In the data rows, 500 means zero.
Some points:
c(403, 410, 417, 481, 533, 517, 493, 363, 526, 628, 491, 712, 386, 419, 443,
  604, 518, 410, 338, 607, 472, 603, 349, 550, 431, 550, 675, 430, 683, 425,
  459, 392, 543, 624, 612, 451, 493, 417, 522, 537, 526, 440)
c(493, 496, 429, 537, 350, 534, 467, 585, 590, 593, 458, 434, 449, 405, 641,
  497, 435, 504, 462, 495, 627, 546, 647, 535, 431, 469, 554, 534, 448, 459,
  362, 491, 412, 354, 368, 530, 557, 413, 522, 351, 518, 228)
c(603, 519, 279, 475, 544, 534, 546, 642, 533, 556, 558, 484, 470, 587, 436,
  515, 566, 438, 516, 546, 452, 660, 407, 542, 381, 517, 415, 506, 383, 467,
  510, 509, 330, 595, 475, 719, 654, 426, 405, 552, 362, 592)
c(679, 497, 509, 286, 457, 622, 472, 502, 351, 448, 458, 389, 492, 535, 524,
  549, 370, 531, 453, 551, 455, 454, 597, 631, 501, 439, 527, 514, 689, 464,
  544, 598, 502, 570, 547, 427, 602, 460, 635, 605, 396, 431)
c(451, 456, 546, 581, 614, 613, 440, 426, 407, 451, 596, 447, 569, 501, 640,
  728, 604, 470, 518, 326, 616, 577, 404, 524, 448, 432, 446, 452, 602, 440,
  399, 455, 571, 450, 380, 463, 631, 551, 421, 566, 576, 587)
c(530, 486, 450, 500, 617, 408, 630, 554, 563, 527, 400, 577, 488, 489, 751,
  556, 438, 416, 540, 533, 527, 522, 518, 261, 514, 508, 414, 635, 448, 327,
  629, 492, 548, 544, 553, 390, 534, 504, 476, 571, 506, 397)
c(462, 471, 528, 638, 466, 242, 581, 538, 283, 479, 435, 492, 414, 404, 421,
  489, 462, 397, 670, 527, 579, 407, 458, 598, 441, 538, 548, 463, 435, 544,
  348, 604, 502, 665, 469, 494, 492, 577, 461, 570, 510, 461)
c(343, 602, 462, 466, 497, 446, 405, 546, 630, 502, 469, 329, 570, 476, 436,
  448, 508, 582, 518, 449, 510, 459, 453, 374, 629, 331, 623, 442, 546, 574,
  514, 474, 411, 602, 642, 603, 605, 721, 571, 476, 479, 426)
c(575, 526, 630, 381, 345, 466, 563, 493, 443, 467, 572, 435, 627, 464, 612,
  545, 319, 492, 450, 549, 475, 557, 261, 407, 559, 662, 502, 474, 567, 552,
  463, 437, 396, 446, 475, 602, 357, 461, 467, 549, 613, 522)
c(545, 489, 630, 467, 498, 448, 421, 307, 585, 622, 334, 420, 480, 560, 543,
  484, 629, 417, 476, 597, 474, 480, 538, 635, 488, 651, 296, 603, 507, 664,
  480, 391, 436, 506, 516, 445, 600, 687, 439, 522, 594, 496)
c(527, 433, 436, 607, 579, 582, 446, 460, 456, 412, 535, 412, 551, 407, 483,
  454, 569, 360, 458, 374, 478, 454, 622, 413, 620, 599, 559, 575, 529, 517,
  430, 529, 558, 515, 616, 623, 432, 468, 315, 530, 361, 410)
c(479, 609, 521, 432, 577, 573, 765, 451, 481, 438, 609, 391, 479, 592, 537,
  347, 498, 499, 544, 408, 452, 523, 602, 615, 341, 603, 698, 396, 441, 402,
  473, 392, 562, 446, 533, 386, 477, 607, 504, 425, 515, 562)
c(516, 669, 550, 609, 428, 435, 396, 634, 522, 388, 505, 467, 593, 349, 509,
  537, 616, 658, 461, 544, 584, 535, 648, 429, 542, 575, 475, 615, 569, 478,
  466, 488, 431, 592, 498, 368, 393, 411, 659, 434, 357, 731)
c(537, 393, 363, 536, 434, 563, 596, 436, 520, 451, 430, 428, 523, 426, 390,
  669, 373, 487, 507, 542, 612, 649, 601, 505, 652, 457, 458, 385, 426, 595,
  705, 477, 511, 457, 545, 423, 400, 549, 458, 515, 579, 582)
c(361, 618, 496, 580, 460, 415, 391, 548, 555, 515, 493, 414, 507, 692, 447,
  672, 377, 379, 454, 565, 375, 407, 399, 585, 447, 422, 478, 480, 487, 496,
  523, 549, 521, 432, 563, 379, 374, 427, 373, 397, 411, 397)
c(473, 399, 554, 450, 583, 623, 421, 656, 495, 487, 492, 621, 481, 447, 383,
  491, 455, 633, 592, 473, 630, 364, 492, 495, 373, 532, 476, 627, 626, 406,
  523, 585, 299, 433, 592, 548, 332, 606, 411, 437, 591, 528)
c(498, 310, 578, 470, 467, 395, 572, 521, 592, 412, 529, 540, 556, 615, 400,
  557, 605, 496, 634, 615, 442, 501, 523, 415, 507, 463, 650, 675, 567, 586,
  453, 359, 646, 391, 352, 569, 546, 537, 543, 471, 430, 503)
c(298, 531, 438, 348, 442, 685, 572, 493, 447, 559, 422, 613, 452, 508, 596,
  430, 639, 399, 604, 415, 423, 470, 572, 506, 524, 474, 362, 400, 475, 631,
  387, 468, 472, 503, 509, 498, 327, 418, 585, 569, 492, 547)
c(570, 563, 548, 510, 610, 563, 511, 583, 407, 663, 534, 509, 506, 561, 425,
  454, 443, 407, 415, 614, 657, 393, 478, 387, 574, 489, 518, 501, 405, 672,
  453, 482, 606, 475, 532, 461, 605, 367, 579, 424, 636, 594)
c(467, 444, 419, 457, 383, 415, 392, 256, 427, 370, 584, 500, 500, 556, 397,
  332, 420, 548, 474, 448, 618, 408, 476, 376, 510, 434, 395, 580, 383, 332,
  501, 436, 428, 553, 464, 498, 546, 457, 573, 392, 475, 585)
c(498, 601, 598, 693, 487, 572, 562, 533, 423, 524, 610, 684, 470, 549, 506,
  449, 427, 616, 456, 588, 385, 577, 574, 629, 674, 427, 374, 522, 492, 368,
  512, 520, 616, 517, 469, 721, 450, 706, 606, 436, 491, 509)
c(603, 477, 620, 589, 650, 492, 506, 471, 548, 438, 428, 564, 495, 489, 410,
  442, 519, 695, 636, 529, 409, 449, 489, 467, 612, 486, 495, 255, 449, 446,
  484, 392, 410, 431, 459, 440, 531, 289, 476, 583, 470, 374)
c(509, 599, 511, 303, 597, 563, 368, 431, 535, 384, 475, 638, 558, 397, 523,
  507, 557, 506, 470, 525, 512, 549, 481, 572, 501, 433, 593, 519, 262, 550,
  560, 681, 580, 580, 424, 461, 504, 528, 449, 457, 496, 475)
c(650, 516, 513, 533, 463, 359, 522, 435, 516, 490, 578, 514, 382, 612, 505,
  560, 708, 502, 435, 328, 416, 505, 563, 468, 390, 486, 456, 433, 565, 583,
  703, 629, 458, 473, 477, 582, 405, 453, 607, 442, 568, 445)
c(558, 579, 393, 529, 313, 488, 423, 535, 562, 640, 536, 519, 522, 396, 537,
  396, 552, 559, 528, 476, 357, 335, 450, 518, 435, 490, 513, 468, 514, 441,
  592, 503, 691, 356, 476, 512, 611, 511, 404, 647, 605, 626)
c(371, 310, 581, 542, 606, 447, 541, 601, 604, 556, 470, 467, 479, 563, 506,
  289, 394, 596, 388, 376, 461, 615, 397, 561, 474, 535, 499, 516, 502, 583,
  529, 669, 560, 488, 455, 405, 540, 449, 537, 543, 442, 553)
Along one direction, these points spread out more than along any other. How many in every 100 of the points above lie lower along it than each point below? Answers are rounded to whole numbers. More than half of the points above lie lower than the first one.
c(570, 563, 548, 510, 610, 563, 511, 583, 407, 663, 534, 509, 506, 561, 425,
  454, 443, 407, 415, 614, 657, 393, 478, 387, 574, 489, 518, 501, 405, 672,
  453, 482, 606, 475, 532, 461, 605, 367, 579, 424, 636, 594) -> 50
c(679, 497, 509, 286, 457, 622, 472, 502, 351, 448, 458, 389, 492, 535, 524,
  549, 370, 531, 453, 551, 455, 454, 597, 631, 501, 439, 527, 514, 689, 464,
  544, 598, 502, 570, 547, 427, 602, 460, 635, 605, 396, 431) -> 38
c(498, 601, 598, 693, 487, 572, 562, 533, 423, 524, 610, 684, 470, 549, 506,
  449, 427, 616, 456, 588, 385, 577, 574, 629, 674, 427, 374, 522, 492, 368,
  512, 520, 616, 517, 469, 721, 450, 706, 606, 436, 491, 509) -> 15
c(498, 310, 578, 470, 467, 395, 572, 521, 592, 412, 529, 540, 556, 615, 400,
  557, 605, 496, 634, 615, 442, 501, 523, 415, 507, 463, 650, 675, 567, 586,
  453, 359, 646, 391, 352, 569, 546, 537, 543, 471, 430, 503) -> 35
c(298, 531, 438, 348, 442, 685, 572, 493, 447, 559, 422, 613, 452, 508, 596,
  430, 639, 399, 604, 415, 423, 470, 572, 506, 524, 474, 362, 400, 475, 631,
  387, 468, 472, 503, 509, 498, 327, 418, 585, 569, 492, 547) -> 85
c(530, 486, 450, 500, 617, 408, 630, 554, 563, 527, 400, 577, 488, 489, 751,
  556, 438, 416, 540, 533, 527, 522, 518, 261, 514, 508, 414, 635, 448, 327,
  629, 492, 548, 544, 553, 390, 534, 504, 476, 571, 506, 397) -> 65
c(343, 602, 462, 466, 497, 446, 405, 546, 630, 502, 469, 329, 570, 476, 436,
  448, 508, 582, 518, 449, 510, 459, 453, 374, 629, 331, 623, 442, 546, 574,
  514, 474, 411, 602, 642, 603, 605, 721, 571, 476, 479, 426) -> 12
c(516, 669, 550, 609, 428, 435, 396, 634, 522, 388, 505, 467, 593, 349, 509,
  537, 616, 658, 461, 544, 584, 535, 648, 429, 542, 575, 475, 615, 569, 478,
  466, 488, 431, 592, 498, 368, 393, 411, 659, 434, 357, 731) -> 0
c(575, 526, 630, 381, 345, 466, 563, 493, 443, 467, 572, 435, 627, 464, 612,
  545, 319, 492, 450, 549, 475, 557, 261, 407, 559, 662, 502, 474, 567, 552,
  463, 437, 396, 446, 475, 602, 357, 461, 467, 549, 613, 522) -> 58
